In the rows, 100 means zero.
Each named turn below is shown by a few rows before and after it. Which turns, in which order, take the first row of each later pair to the second? The first pair is answered.
Bebon:
[94,129,105,106,99,114,110,88,85,112,114,115,73,91,104,112,112,99,100,93,110] |-> [97,127,105,94,103,100,111,93,89,108,119,118,70,90,97,108,113,102,95,88,106]
[120,91,94,75,86,115,91,121,116,110,85,108,121,105,121,97,88,82,119,92,89] |-> [121,89,96,70,85,108,91,124,116,106,88,107,121,103,118,93,87,84,121,92,84]
[97,90,88,98,97,96,80,106,109,103,89,96,116,117,105,98,105,97,96,104,94] |-> [95,90,90,96,98,90,82,106,111,100,91,97,116,115,101,96,105,98,96,103,91]
zage:
[125,111,110,93,94,125,115,100,122,102,99,104,111,100,128,109,86,93,96,112,131] |-> [124,119,95,65,81,91,104,108,121,98,113,119,95,94,103,85,82,104,111,111,120]
[100,112,107,115,108,126,97,96,105,113,93,99,104,106,119,120,95,104,82,109,116] |-> [103,119,107,78,99,90,106,101,97,109,119,112,79,85,89,93,87,114,105,108,102]
[110,96,89,103,95,85,79,104,108,93,89,104,98,113,93,98,101,98,81,88,97] |-> [112,94,120,109,110,108,114,96,107,90,98,90,89,93,100,113,98,90,86,88,103]
[109,103,83,89,90,90,93,90,107,88,103,119,82,114,96,104,102,112,90,96,102] |-> [111,101,99,105,97,116,109,81,110,88,100,104,88,110,112,123,103,102,84,96,112]
Baro:
[80,87,114,123,120,116,122,91,84,100,104,79,94,86,93,120,114,97,85,84,101] |-> [102,106,105,114,84,135,95,102,108,115,83,103,123,112,118,109,98,92,112,115,121]
[97,117,96,88,103,110,103,105,104,91,106,111,77,100,108,102,100,117,88,90,115] |-> [76,98,96,116,98,106,101,98,84,100,98,83,101,89,95,103,105,108,117,92,91]
[103,98,95,104,107,96,89,107,116,92,94,105,119,106,108,96,101,99,93,98,99] |-> [100,93,97,104,114,93,95,105,111,87,100,101,112,101,103,99,105,99,87,90,95]
[107,90,96,87,115,85,96,103,119,98,94,98,107,115,104,98,102,97,76,84,95] |-> [97,82,93,100,109,86,91,101,110,104,86,86,121,114,98,97,104,91,93,89,84]
filem:
[106,103,74,82,96,81,77,107,108,98,97,121,103,115,98,87,101,113,87,95,101] |-> [103,122,87,81,91,98,95,98,99,98,110,132,79,99,96,90,96,118,101,103,115]
[99,89,120,102,98,117,121,95,100,103,101,76,122,89,116,106,89,79,107,96,92] |-> [84,80,94,110,99,93,99,97,87,102,95,71,127,97,99,100,100,87,101,88,76]
[99,124,91,93,97,101,101,100,90,95,105,128,62,102,99,105,100,113,87,103,121] |-> [122,108,104,84,104,108,101,110,122,96,98,119,93,115,123,109,95,100,79,104,121]
Bek:
[115,101,106,83,99,78,104,103,109,92,103,111,96,96,95,92,95,103,98,92,99] |-> [117,106,113,84,96,88,110,100,109,94,108,112,96,91,99,94,93,100,106,98,100]
[96,110,103,93,82,99,94,115,106,105,101,103,113,102,103,91,84,96,120,98,97] |-> [94,100,96,93,88,84,83,118,106,101,101,99,115,106,95,90,91,98,109,90,87]
[108,92,96,103,81,98,82,83,85,99,104,99,94,100,80,91,113,98,108,89,91] |-> [110,90,100,102,89,97,92,82,87,97,109,94,90,95,79,96,113,99,105,83,88]

Each pair is 2 to 4 turns apart.
[103,109,106,98,107,113,97,95,105,104,97,113,92,112,112,116,105,104,85,105,117] |-> [85,92,100,115,113,99,96,90,88,104,96,91,98,106,98,118,114,101,90,97,96] -> Bek, Baro
[113,114,121,86,86,119,84,115,112,104,89,93,133,92,101,102,98,95,120,100,92] |-> [102,112,107,101,112,116,80,113,104,92,91,93,108,100,100,121,116,107,64,77,100] -> Bek, Baro, filem, zage
[113,82,136,113,111,122,123,98,121,106,88,72,142,99,130,123,93,82,98,99,99] |-> [70,81,120,125,117,85,124,88,72,100,104,63,110,74,85,111,110,97,109,81,71] -> filem, zage
[99,84,98,96,89,94,103,102,94,106,84,92,115,78,91,98,88,98,139,122,79] |-> [86,79,95,124,106,106,105,95,83,103,79,79,113,80,97,117,98,98,116,111,83] -> zage, filem, Bek, zage
[82,78,82,125,107,93,94,96,83,112,87,71,109,101,86,107,114,97,103,90,79] |-> [111,86,89,112,108,117,93,102,116,111,77,83,120,124,121,119,103,92,75,96,103] -> Baro, filem, zage, filem
[105,103,118,111,102,132,110,101,109,106,96,102,122,88,128,105,87,90,114,115,107] |-> [105,95,112,95,133,107,114,104,111,86,112,102,93,87,115,105,99,102,68,84,100] -> zage, filem, zage, Baro
[117,119,95,59,78,85,89,114,118,100,111,129,96,101,99,73,90,108,123,114,104] |-> [78,113,63,127,97,101,63,100,83,102,85,113,102,121,103,105,120,114,78,97,110] -> Bek, filem, zage, filem
[102,113,103,74,95,92,114,121,86,98,111,105,85,87,94,84,83,98,122,102,100] |-> [83,90,84,120,107,96,90,117,75,103,82,80,116,107,102,105,103,94,99,92,92] -> Baro, zage, Baro, Baro
[115,83,89,96,105,94,90,111,131,105,86,98,117,121,108,87,96,98,80,92,99] |-> [95,95,88,130,105,121,96,95,109,109,80,97,104,116,113,105,103,100,74,93,116] -> zage, zage, filem, zage
[100,114,96,110,76,142,98,105,109,113,95,95,115,108,121,122,84,94,108,123,125] |-> [82,105,89,89,73,90,100,106,81,107,120,89,98,80,72,93,88,103,140,114,87] -> Baro, Baro, zage
[119,116,90,75,77,92,93,95,83,107,108,135,87,105,103,84,88,113,110,108,111] |-> [98,84,84,115,115,91,91,90,74,99,94,99,101,114,106,113,114,108,62,80,97] -> zage, Bek, Baro
[106,106,95,72,88,89,97,106,117,96,100,118,96,106,97,77,85,103,106,103,99] |-> [81,116,90,117,84,119,94,94,92,105,86,114,96,106,106,98,94,103,106,112,111] -> Baro, zage, filem, Baro
[107,86,83,106,115,106,95,99,119,105,87,95,121,113,108,112,106,92,95,105,100] |-> [102,84,86,108,127,101,103,99,113,100,95,91,112,108,102,116,112,94,86,94,95] -> Baro, Baro, Baro, Baro
[105,91,97,92,121,85,106,99,116,87,112,96,93,89,91,88,88,93,95,86,85] |-> [93,96,75,111,101,91,76,99,111,100,91,98,115,106,95,88,88,92,108,100,84] -> Bek, zage, Baro, Baro
[91,98,84,109,100,122,78,108,103,93,87,99,111,127,122,111,100,101,77,102,119] |-> [84,97,116,97,87,119,115,97,91,99,112,86,105,84,97,96,88,91,141,116,99] -> zage, Baro
[90,88,108,109,87,91,110,102,93,114,103,84,110,89,77,96,95,89,129,103,77] |-> [107,105,107,114,98,127,103,104,115,110,90,104,104,117,117,120,94,91,80,102,119] -> Baro, Bek, filem, zage
[106,92,103,75,117,75,105,101,113,91,117,101,93,94,93,101,102,103,72,91,93] |-> [80,101,101,105,89,87,103,88,83,108,110,93,105,79,82,94,99,99,127,112,88] -> Baro, filem
[107,90,128,113,107,122,125,99,99,103,107,88,103,81,114,118,93,90,116,104,101] |-> [128,93,117,95,103,117,104,113,125,103,98,106,113,104,127,112,90,94,96,105,112] -> filem, Bek, Baro
[99,123,91,82,73,99,91,102,95,103,102,126,87,98,94,88,100,110,120,116,112] |-> [88,113,90,99,73,95,90,100,85,107,98,111,100,92,88,88,104,105,134,117,101] -> Baro, Baro
